Every row has a hidden score. In each pair, how much higher is the second row's than the first's? 15 means about the same, 30 much higher and 0 much lower. The score is a weighted sum of the row's numbers plus the product of two more (or one squared), each taken from its middle value.
-0.56  1.00  0.04 -1.85 -0.12 -0.16 -0.67  0.49  0.78  0.08
-0.70 -0.17 -0.87  2.16  0.43 -0.36  0.75  0.49  0.58  1.23 -> 15
-0.88  0.59 -0.22  1.42  0.33  0.04 -0.01  1.29 -0.15  0.05
 0.37 -0.41  0.34  0.03 -0.39  0.96  0.40 -0.57 -0.03 -1.02 -> 10
 1.05  0.38 -0.81  0.84 -0.23  1.07 -0.29  0.99  0.01  0.18
 1.42 -0.86  0.49 -0.30 -0.33  0.14 -0.98 -0.55  0.08  0.50 -> 14
 0.44  0.43  0.23 -0.31  0.08 -0.65  1.02 -0.04 -0.04  0.16
 0.59  0.82  0.58 -0.98 -0.32 -0.01 -0.86  0.24 -0.15 -0.96 -> 15
 0.33  0.73  0.62 -1.86 -0.67 -0.70  1.32  1.25  0.18 -0.20
 0.04 -0.19  0.28 -0.42 -0.12  0.11 -0.97 -0.84 -0.97 -1.16 -> 10
 0.82 -1.85  0.45  0.80  0.66  0.04 -0.85 -1.96 -0.80 -0.34
-1.01  0.35  0.91 -2.18 -0.74 -0.10 -0.15 -0.44  1.35  0.46 -> 23
-0.21 -1.05 -1.08 -0.11  0.25  0.96 -0.43 -0.91 -1.10 -0.64
 0.73  0.18 -1.66  0.27  1.19  0.30 -1.19  0.98 -0.51  0.69 -> 24
-0.34  0.08 -0.15 -0.49 -0.11  0.55 -0.60 -0.97 -0.50 -0.59
 0.16 -1.49 -0.87  0.22 -0.21  1.05  0.26 -1.32  0.74 -0.74 -> 14
-2.36  2.00  2.59 -2.35 -0.28 -0.67  0.77  1.42 -0.46 -0.32
-0.50 -0.12  0.59 -0.62 -0.57 -0.23  0.27  0.12  0.21 -0.28 -> 15
 0.67  0.39 -0.27 -0.50 -0.49  0.31 -0.54 -0.35  1.13 -0.06
-1.08 -0.04 -0.29 -0.28  0.62 -0.56  0.32  0.19 -0.73 -0.36 -> 11
-0.94 -1.17  0.51 -0.29 -0.72 -1.17  1.68  0.59  1.05  0.65
 1.04 -0.53  0.17 -0.04  0.24  0.73 -0.21 -0.90  0.00 -0.69 -> 13
 0.45 -0.77  0.07 -0.21 -0.19  0.20 -1.12 -0.62 -0.70 -0.92
-0.04  0.02  0.97 -0.47 -0.18 -0.29  0.02  0.76 -0.46 -0.16 -> 16
 0.15 -0.36 -0.47 -0.20 -0.28  0.34 -0.60 -0.31 -0.96 -1.31
 1.20  0.49  0.10  1.39  0.15  1.10 -0.52 -0.72 -0.42 -0.50 -> 14
-0.57 -1.26  0.21  0.40 -0.74  1.14  1.56  0.00  0.09  0.63
 0.87 -0.86 -0.28  0.59  0.31  0.08 -1.22 -0.80 -1.13 -1.33 -> 13
 0.20 -0.11  0.27 -0.55  0.32 -0.14 -0.36 -1.02 -0.91 -0.44
-0.26 -0.48  0.29  0.43  0.81 -0.26  0.92 -0.33 -0.31  0.29 -> 18
-0.45  0.93  0.87 -1.61 -0.16 -0.12 -0.38  0.63 -0.31 -0.15
-0.67  0.55  1.21 -1.23  0.12 -0.16  0.08  0.02 -0.09  0.49 -> 14
-0.77  1.48  0.53 -0.86 -0.64 -0.61  0.07  1.85 -0.27 -0.02
 1.10  1.14 -0.98  1.35  0.34  1.46 -1.12  0.81 -0.67  0.27 -> 13
-1.05  1.14  0.58 -0.29  0.33  0.42 -0.40  0.44  0.30  0.42
 0.69 -0.29  1.02 -0.31  0.03  0.07 -0.01  0.38 -0.89  0.02 -> 11
 0.31  0.05 -0.10  0.77 -0.09  0.49 -0.13 -0.67 -0.42 -1.53
 0.43 -1.37 -0.78  0.10  0.85  0.48 -0.47 -1.06 -1.17 -1.14 -> 17
-0.44 -1.10  0.71 -0.33 -0.73 -0.42  0.34  0.21  0.15 -0.04
 1.34 -2.01  0.22  0.16  0.63  0.21  0.57  0.28  1.61  1.17 -> 24
 0.17  0.86  1.83 -0.13  0.83 -0.59  0.43  0.62 -0.33  0.60
 2.92 -1.65 -0.71  0.68  1.34  1.52 -1.87 -2.48 -1.65 -1.88 -> 8
 0.12  0.14  0.62  0.26 -0.19  0.52  0.04  0.17 -0.25 -0.18
-0.30 -2.43 -0.02  0.74 -0.84 -0.41  0.42 -0.30  1.46  1.61 -> 19
 0.27  0.97  0.45 -1.87  0.31 -0.08  0.35  0.58  0.41  0.08
 0.19  0.58  0.70  0.13  0.07  1.01 -1.27  0.04 -0.16 -0.25 -> 11
 0.07 -1.22 -1.35  1.08  0.99 -0.01 -0.32 -1.65 -0.26 -0.72
-0.44 -0.92 -1.47  2.18 -0.48  0.26  0.56  0.24  0.93  0.51 -> 17
-0.46 -1.41  0.04 -0.54 -0.24  0.64 -0.90 -1.79 -0.34 -0.18
 0.98 -0.48  1.16 -0.02 -0.46  0.08  0.53 -0.51 -0.26 -0.97 -> 11
 0.22 -1.38 -0.80  2.06 -0.35  0.22  0.52 -0.73  3.01 -0.25
 1.16  0.20 -2.19  1.95  0.49  0.31 -0.60  0.24 -1.01  0.35 -> 18
 0.26  0.22 -0.35 -0.22 -0.22 -0.42 -0.68  0.26 -0.39 -0.65
 0.29  0.50  0.23  0.29 -0.58  0.67 -1.08  0.54 -0.10  0.05 -> 15
-0.11 -0.14  0.48  1.22 -0.27  0.53  0.13  0.90  0.27  0.70
-1.27  0.64  0.66 -0.93 -0.18 -0.11 -0.35  0.31 -0.13  0.28 -> 17
 2.26  1.06 -0.59  1.01 -0.61  1.51 -0.91  0.58 -0.20  0.66
 0.61  0.28 -1.05  0.15  0.08  0.53 -0.92  0.16 -0.16 -0.12 -> 14
-1.35 -0.82 -1.75  0.25 -0.42 -0.17  2.01 -0.95  0.94  0.98
 0.29 -0.95 -1.00  2.14  1.02  0.29 -0.37  0.23 -0.84  0.90 -> 14
-0.15  0.95  1.19 -0.95 -0.47 -0.47 -0.18  0.26 -0.58 -0.24
 0.38 -0.79 -0.81 -0.41  0.90  0.35 -1.06 -0.02 -1.18 -0.44 -> 15
-1.63 -1.09 -1.08  1.13 -0.46  0.37  1.36 -0.13  1.97  1.30
-0.37 -1.18 -0.72 -0.26 -0.05  0.91 -0.62 -0.73 -0.12  0.04 -> 10
 2.89 -0.14 -0.06  1.27 -0.79  1.33 -1.51 -1.89 -0.89 -1.04
-1.71 -0.27 -1.03  0.08 -0.01 -1.62  0.47  0.37  0.38  0.35 -> 21
-0.58 -0.40  0.52  0.37 -0.18  0.26 -0.70 -0.21 -0.02 -0.58
-1.15 -0.21  0.06  0.23 -1.99 -0.74  1.90  0.21  1.44  1.05 -> 21
 0.47  0.54 -0.62  0.80 -0.24  0.94 -0.31  0.69  0.48  0.29
-0.11  1.16  0.31 -1.01  0.37 -1.16  0.12  0.16 -0.90  0.09 -> 15
 1.54  0.83  1.92  0.74  0.37 -1.17  0.24 -0.72 -1.52 -1.11
 1.20  1.09 -0.37  0.52 -0.01  0.85 -1.96  0.62  0.04 -0.42 -> 26
-0.74  0.67  0.35 -1.07 -0.03 -0.35  0.02  0.88 -0.53  0.94
 0.76  0.94  1.50  1.23  0.16  0.73 -0.21  0.63 -0.99 -0.07 -> 7
-1.65 -0.58  0.18  0.70  0.04  0.89  0.70  0.59  1.10 -0.30
-0.81  1.69  0.49 -0.80  0.17 -0.96  0.80  1.34  0.04 -0.03 -> 19
 2.04 -0.27 -0.50 -0.81  0.43  0.01 -1.46 -1.24 -0.87 -1.11
 0.53  0.12 -0.40  0.14  0.18  0.25 -0.91  0.31  0.04  0.60 -> 19
 1.23 -0.40 -0.80  0.90  0.07  0.26 -0.80  0.00 -0.26  0.69
-1.74  1.76  0.69 -1.46 -0.52 -0.78  0.79  1.30  0.30 -0.28 -> 15
 0.36  1.46  1.51 -1.72  0.06 -0.41 -0.09  0.62 -0.12 -0.51
 1.07 -0.45 -1.43 -0.83  0.71  0.03 -1.40 -0.89 -0.69 -0.19 -> 19
 1.51 -0.11 -0.27 -0.01 -0.01  0.45 -2.11  0.12 -0.58  0.05
-0.63  0.63  0.67  0.19  0.03 -0.46  1.17  0.71 -0.27  0.08 -> 10
-0.51 -1.06 -0.59  0.37 -1.30 -0.09  0.71  1.32  2.03  1.16
 0.68 -0.02 -0.80 -0.28 -0.16  0.32 -1.51  3.14 -0.87  0.65 -> 20
 1.45 -1.22  0.22  0.60  0.32  0.71 -0.42 -1.92 -0.58 -1.90
 0.57  0.22  0.25 -0.49  0.41  0.20 -0.96 -0.46 -1.39 -0.50 -> 22
 0.09 -0.64 -0.61  0.32 -0.85  0.66  0.55 -0.09  0.69  0.26
 1.48 -0.44  1.12  0.07 -0.88 -0.45  0.69 -0.35  0.80  0.04 -> 12
-1.42  1.66  1.11 -1.59 -0.03 -1.02 -0.40  0.60 -0.82 -0.23
 1.24 -1.59 -0.69  0.83  0.23  1.60 -1.71 -1.31 -1.03 -1.67 -> 6
-0.77 -0.57 -0.13  1.21 -0.06 -0.88  2.05  0.83  1.37  0.87
-0.22  1.98 -1.02  1.29  0.60  0.24  0.00  1.78 -0.25  0.31 -> 17
-0.85 -0.99 -0.72  0.78  0.00 -0.19  0.84 -0.28  1.37  0.29
 0.24  0.73 -0.27 -0.31  0.25  0.76 -0.51  1.02  0.16 -0.52 -> 15
 0.46 -0.31  0.24 -0.24  0.07  0.08 -2.14 -1.88 -0.97 -0.55
-0.49 -0.40  0.83  0.32  0.44 -0.40  1.06 -0.88 -0.06 -0.79 -> 11
-1.27  0.35 -0.78 -0.52 -0.42 -0.30  0.33  0.37 -0.05 -0.71
 0.25  1.58  1.26  1.52 -0.26  0.70  0.53  1.27 -0.56  0.12 -> 11
 1.78 -2.07 -0.33  1.62  0.79  0.54 -1.89 -2.26 -2.16 -1.01
-0.11  0.02 -0.74 -0.77  1.76  0.01 -1.34 -0.55 -0.98 -0.40 -> 25
-1.60 -0.24 -0.35 -0.12 -0.11 -1.15  1.00  0.68  1.31  0.70
-0.17  0.51 -0.74  2.04  0.16  0.39  0.02  1.46  0.59  0.38 -> 14
-0.50  0.31 -0.51 -0.61  0.49 -0.16 -0.97 -0.78 -0.91 -0.30
 0.03  0.61  0.10 -1.75 -0.38 -0.11 -1.29 -0.13  0.13 -0.14 -> 20
-1.09 -0.25 -1.33  1.42 -0.30 -0.56  0.77  0.43  1.11  0.57
 1.54 -0.34  1.10 -0.78 -0.12  0.28 -1.01 -1.07 -0.42 -0.67 -> 9
 0.64 -0.83  0.75  0.17 -1.46 -0.45  0.88 -0.72  1.78  0.55
 0.04  0.14  1.08 -0.84 -0.45 -0.53  0.31  0.15 -0.28 -0.37 -> 14
-1.02 -0.05 -0.45  1.46 -0.64 -0.27  1.12  0.27  0.91  0.65
-0.77  1.44 -0.52  0.00  0.33 -1.64  1.02  1.92 -1.00  0.08 -> 18
 0.45  1.44  1.54 -1.80 -0.67 -0.39 -0.76  0.17 -0.36 -0.33
 0.16 -0.53  0.81  0.27  0.22  0.00  0.36 -0.29 -1.59 -0.40 -> 6
-1.12 -1.88  0.35  0.69 -0.63  0.20  1.48 -0.94  1.21  0.24
 2.63 -1.41 -0.27 -0.79  0.96 -0.25 -0.77 -2.17 -1.43 -0.32 -> 17
-0.63  0.58 -0.45 -0.71  0.22 -0.44 -0.41 -0.67 -1.32 -0.60
-0.03  0.76 -0.05 -0.94 -0.65 -0.76 -0.41  0.37 -0.63 -0.10 -> 20
 0.66  0.52  1.01  2.59  0.62 -0.20  0.64 -0.55 -1.71 -0.03
-1.35 -1.08  1.25 -0.58 -1.08 -0.21  1.37 -0.71  1.59 -0.24 -> 15
 0.92  0.70 -0.29  0.58  0.19  0.79 -1.45  2.00  0.34 -0.29
-1.35  0.11  0.23 -0.77 -0.08  0.24  0.79 -0.13  0.44  0.10 -> 12
-1.03 -0.20  1.08 -0.41  0.27 -0.77  0.41  0.13 -0.66 -0.02
-0.24 -0.32 -0.63 -0.88 -0.02 -0.07  0.01 -0.67 -0.11  0.25 -> 20
